(in the rows, 128 means zero)
Where one turn sends some rows of the set: a few examples, then the rows asked:
Mub: [107 141 103 109 110 162 136 140 102 121 118 108 150  94 125 149]
mozo: [107 141  94 126 162 151 119 134 117 120  95 133 109  95 130 123]
Vavan: [109 142 107 132 138 157 118 123 126 136  86 132 154  98 133 140]
vumi: [114 141 113 112 111 143 133 127 133 103 121 122 105 102 119 130]
Sel: [103 137  95 127 141 163 117 124 123 134  85 130 152  95 134 142]
nem: [114 142 130 109 136 133 126 146 131  82 102 113 150 102 121 134]
Fikan: [106 135 102 109 143 168 129 130 127 118  79 119 156  90 126 118]
mek: [110 142 105 115 156 152 124 140 124 111  88 128 117  97 126 103]
kufu: [112 139 119 124 136 155 126 130 135 130  81 127 158 101 125 116]
deg: [107 145 115 127 140 137 114 138 122  91 110 125 141  99 127 163]
lekav: [110 143 109 130 156 143 123 139 126 120  90 135 113 101 125 107]
geb: [108 139 105 104 111 164 140 141 102 118 115 103 150  95 119 139]
duv: [116 139 112 110 110 144 134 129 134 101 122 120 102 100 122 128]
domu: [113 146 134 129 135 127 117 138 130  95 106 124 144 106 125 145]
lete: [117 142 120 110 104 156 142 141 109 125 113 109 155 102 119 127]
Gerup: [114 139 109 106 113 146 135 129 129  99 122 118 102  97 119 132]
gid: [104 140 112 109 143 145 123 144 118  76 107 116 146  94 125 150]
kuniv: [115 140 112 115 112 141 135 126 130 102 124 121 100 100 121 134]
goz: [118 138 112 104 112 144 136 132 132  97 121 120 102  97 118 129]
Kap: [113 146 135 119 136 129 123 142 134  87 105 121 150 102 121 139]
Suguv: [111 142 114 130 135 155 120 124 132 138  83 129 157 100 129 128]
Tanek: [109 143 113 121 106 157 135 134 105 131 115 116 147 102 127 149]
Buk: [108 143 106 115 109 162 134 134 103 127 115 114 147  98 126 153]
sul: [106 140  95 119 162 155 121 137 117 113  91 132 113  94 129 120]
Vaze: [111 139 112 104 108 159 142 140 107 119 112 108 152  98 118 133]
vepo: [103 136  92 115 141 169 119 125 121 123  85 127 151  91 134 138]
pepel: [108 143 101 128 157 147 117 133 121 121  93 137 110 100 131 125]
Zufa: [115 140 105 107 113 147 135 126 130  98 125 119  99  97 121 138]
nal: [113 146 120 121 105 150 135 133 109 133 116 116 150 103 123 141]
kelo: [106 138  98 113 160 154 123 141 120 109  89 131 111  95 127 109]
dav: [112 143 112 119 155 147 125 141 126 116  88 131 118 100 126 102]
nor: [110 147 124 131 137 128 117 137 126  95 111 124 144 103 128 156]
barun: [111 145 108 133 154 143 119 133 123 123  92 135 113 100 129 115]
rezur: [113 139 106 112 113 147 133 127 129 103 125 123 100 100 122 136]
dezup: [111 138 110 115 137 160 127 132 130 124  78 123 160  95 122 114]
bis: [102 136  96 109 144 174 125 128 122 120  81 122 156  91 128 131]
Sos: [111 139 118 104 142 141 126 145 124  73 102 114 150  97 121 140]
zofa: [114 138 106 107 117 149 132 130 128  96 121 119 104 100 122 135]
rad: [116 143 123 116 105 151 139 140 112 130 114 112 153 104 119 131]
Boni: [105 141 110 114 144 142 120 140 120  83 110 119 145  96 127 161]

Gerup moves to rezur
bis moves to Vavan
Now find these:
nor moves to nem
lekav moves to kelo
Buk moves to rad

Where one turn sends some rows of the set: a few examples, then the rows asked:
mepid: [116 154 108 131 112 130 117 131 137 133 133 129 130 131  91 122 122 142
 129 145 126 134 145 137 156]
tori: [133 147 104 128 128 123 122 130 122 137 118 103 145 128 101 120 118 139
 136 118 129 152  99 145 128]
Vola: [107 143 119 117 123 137 129 123 134 163 140 106 133 133 122 119 143 146
 144 129 128 117 105 138 137]
Sarep: [133 132 104 129 128 124 147 123 146 133 152 133 142 124 117 134 118 124
 115 116 139 167 135 135 131]
Muve: [125 133 141 119 125 121 116 118 146 138 149 131 134 112 123 128 161 134
 135 122 137 138 127 120 126]
ratut: [137 141 139 136 105 154 107 124 137 138 165 104 138 116 138 136 120 127
 132 119 134 132 131 126 138]
furok: [132 130 110 120 115 122 110 115 149 141 133  93 120 123 119 137 133 141
 126 129 112 141 163 132 141]
tekef: [114 140 116 137 120 155 107 124 122 142 146 109 113 143 127 130 121 132
 140  96 151 135 124 140 131]
Sufo: [128 140 139 118 125 126 134 138 144 147 123 102 150 140 125 101 120 125
 138 104 144 140 121 146 144]
kisen: [134 149 105 135 118 122 124 135 111 116 124 121 144 142 118 123 107 144
 125 128 139 144 120 118 153]
kazuz: [121 146 104 149 136 119 119 140 136 137 142 118 132 138 131 135 110 145
 136 130 153 156 115 129 140]
Sime: [132 135 140 118 122 133 118 124 139 135 132  81 130 125 139 135 130 121
 138 116 134 143 157 150 133]
nupo: [139 130 123 117 129 115 140 121 146 125 143 123 148 113 132 118 129 126
 132  96 122 145 152 129 133]
refo: [134 152 113 121 126 141 131 128 118 158 139 114 131 136 123 124 103 156
 144 112 106 136 109 125 140]
kalor: [143 154 115 136 100 138 124 118 126 127 137 128 147 144 144 132 111 116
 136 127 116 159 135 139 129]
Pini: [151 118 131 117 120 147 139 116 147 123 124 127 116 139 122 131 116 129
 131 118 136 146 144 115 131]
Sepi: [131 150  98 119 141 133 120 116 133 113 132 114 126 142  97 132 129 140
 128 128 119 128 149 123 128]
Nusa: [149 149 135 127 123 125 108 118 127 153 128 127 130 137 133 122 147 117
 147 103 114 130 134 146 147]
vono: [142 138 118 130 125 114 113 111 149 117 111 107 136 140 120 134 140 127
 138 140 127 145 151 131 140]
Fur: [128 127 138 116 120 122 135 129 129 136 119 101 115 126 128  96 114 140
 139 110 122 136 132 130 144]
zap: [128 137 113 134 130 114 114 139 129 150 129 103 139 148 103 133 143 145
 116 135 144 147 117 126 148]
povav: [132 142 121 117 117 126 127 115 135 122 108 126 127 137 123 136 143 137
 141 138 126 163 140 124 111]
Vuli: [139 134 137 122 124 127 147 123 146 137 126  98 143 158 117 131 114 134
 121 130 147 127 127 143 143]
nogo: [120 142 113 118 142 128 113 123 111 131 152 117 122 134 127 122 158 139
 126 100 119 130 130 140 138]
kuleb: [133 137 104 124 127 153 112 140 152 134 138 123 124 113 135 147 137 138
 127 118 145 134 149 133 119]
fufa: [136 154 110  98 115 141 121 138 122 149 137 120 130 142 125 121 148 150
 130 121 110 119 122 130 140]
tagi: [124 148 126 146 116 133 130 119 123 161 138 120 124 137 102 127 129 146
 121 121 124 119 123 120 157]
zupo: [140 136 152 119 128 130 125 123 121 133 138 132 127 130 128 130 161 132
 140 118 129 133 145 125 153]
meze: [109 153 110 120 120 123 137 130 111 145 125 116 139 131 111 109 141 154
 130 134 132 140 139 124 139]
Kif: [152 141 137 127 131 163 131 131 128 136 128 119 121 139 125 142 121 129
 143 108 151 153 120 129 124]
zala: [135 154 109 138 120 139 129 120 120 138 130 110 126 125 133 131 132 140
 133 104 144 122  95 140 120]
Lum: [125 148  91 132 130 133 119 125 142 136 149 137 140 163 114 132 103 121
 138 112 141 142 134 132 133]
bar: [142 132 140 125 122 130 127 113 137 145 134 132 130 155 138 131 131 101
 133 122 137 147 134 153 143]
sok: [139 150 111 123 126 153 107 127 132 128 122 135 109 129 142 152 127 135
 133 129 129 139 152 143 130]
vami: [132 134 136 117 108 161 141 121 122 145 153 116 126 116 137 130 119 126
 140 103 142 141 129 130 128]
Vut: [135 135  98 125 115 128 131 115 152 137 140 111 148 133 141 129 104 112
 136 122 131 161 130 136 124]
bobo: [139 124 133 125 124 108 151 117 128 131 134 119 122 143 125 117 112 137
 118 129 121 127 130 133 151]
ronab: [134 154 103 137 126 134 111 129 145 134 146 137 135 120 144 148 134 120
 125 116 129 129 149 151 135]
loseg: [134 141 112 134 120 138 114 125 134 132 140 113 135 142 125 132 108 134
 138 124 136 120  86 131 149]
rav: [135 140 105 119 130 144 118 131 136 132 131 160 124 117 134 131 143 126
 131 112 138 143 140 146 124]

zap moves to tori
zupo moves to vono
Now find these:
Sufo moves to Fur
Muve moves to povav
meze moves to kisen
ronab moves to kuleb
Lum moves to tekef
nupo moves to Pini
Kif moves to Nusa
kazuz moves to zala

Where one turn sends some rows of the set: a few examples, then the rows asked:
Kizon: [122 109 125  96 135 125 116 149 111 126 127 123 137 123 131 120]
fezan: [120 136 135 100 143 148 121 117 122 118 123 139 118 138 111 115]
lag: [118 126 135 127  99 129 116 117 141 123 133 138 124 118 132 120]
ziki: [118 132 127 122 128 147 123 118 147  89 130 138 111 132 121 117]
gebiz: [110 109 110  99 140 130 121 135 110 122 138 129 138 123 126 112]
teru: [120 133 118 120 127 143 136 104 136 113 131 127 117 133 119 102]
kalo: [127 115 133 103 124 137 108 160 118 129 124 115 132 123 133 128]
pif: [125 139  99 120 138 135 136 155 143 117 134 116 153 116 121 126]
paz: [111 126 112 119 135 156 124 134 129 110 118 146 106 138 114 134]
vepos: [118 143 132 129 116 132 117 141 150 104 116 127 153 117 106 129]
fepes: [124 115 125 107 132 140 121 161 116 137 128 113 128 120 137 129]
filu: [112 123 102 109 139 140 115 121 121 119 142 149 123 134 124 113]
Viruz: [120 123 146  95 137 146 121 140 117 113 115 124 129 132 103 122]
kopok: [116 137 126 152 130 147 139 119 127 132 129 122 146 113 129 117]
Kanam: [129 143 118 119 128 140 122 158 147 101 117 117 152 121 111 132]
Saso: [129 117 142 100 137 147 117 160 118 121 122 123 131 128 113 133]
larin: [114 142 112 132 141 137 138 148 149 115 146 130 150 109 117 135]
Bib: [119 143 145 132 140 147 131 136 145 107 153 142 134 107 128 130]
gelip: [115 143 138 138 137 141 130 140 149 112 154 140 138 107 122 134]
safup: [129 142 116 113 136 128 130 141 135 111 113 108 159 118 126 116]
Bavi: [114 134 132 131 100 121 120 124 147 115 129 138 133 115 122 115]
Kalu: [120 132 124 152 122 158 140 121 126 130 127 124 140 116 127 116]
ruz: [114 137 139 138 104 123 117 126 146 114 123 133 140 116 118 119]
libop: [127 118 132 104 129 144 114 168 123 132 134 118 127 122 128 135]
tol: [107 111 109 114 132 151 130 159 126 115 125 133 117 128 111 140]
Bukez: [121 108 112 111 132 142 128 165 118 132 127 125 125 125 122 136]
pon: [121 130 111 130 137 160 129 119 138 104 151 136 120 132 118 113]
Mefo: [118 141 121 133 137 132 136 124 130 120 117 114 162 112 126 115]
tanis: [122 136 150 126 131 151 124 129 143 115 155 142 123 111 133 133]
Nezu: [123 126 129 145 120 162 134 118 126 135 134 128 127 118 135 124]

gebiz moves to tol
filu moves to paz
Now find these:
pif moves to Kanam
Bukez moves to Saso
lag moves to Nezu
kopok moves to gelip
libop moves to kalo
Bib moves to Bavi
teru moves to pon
Mefo moves to larin

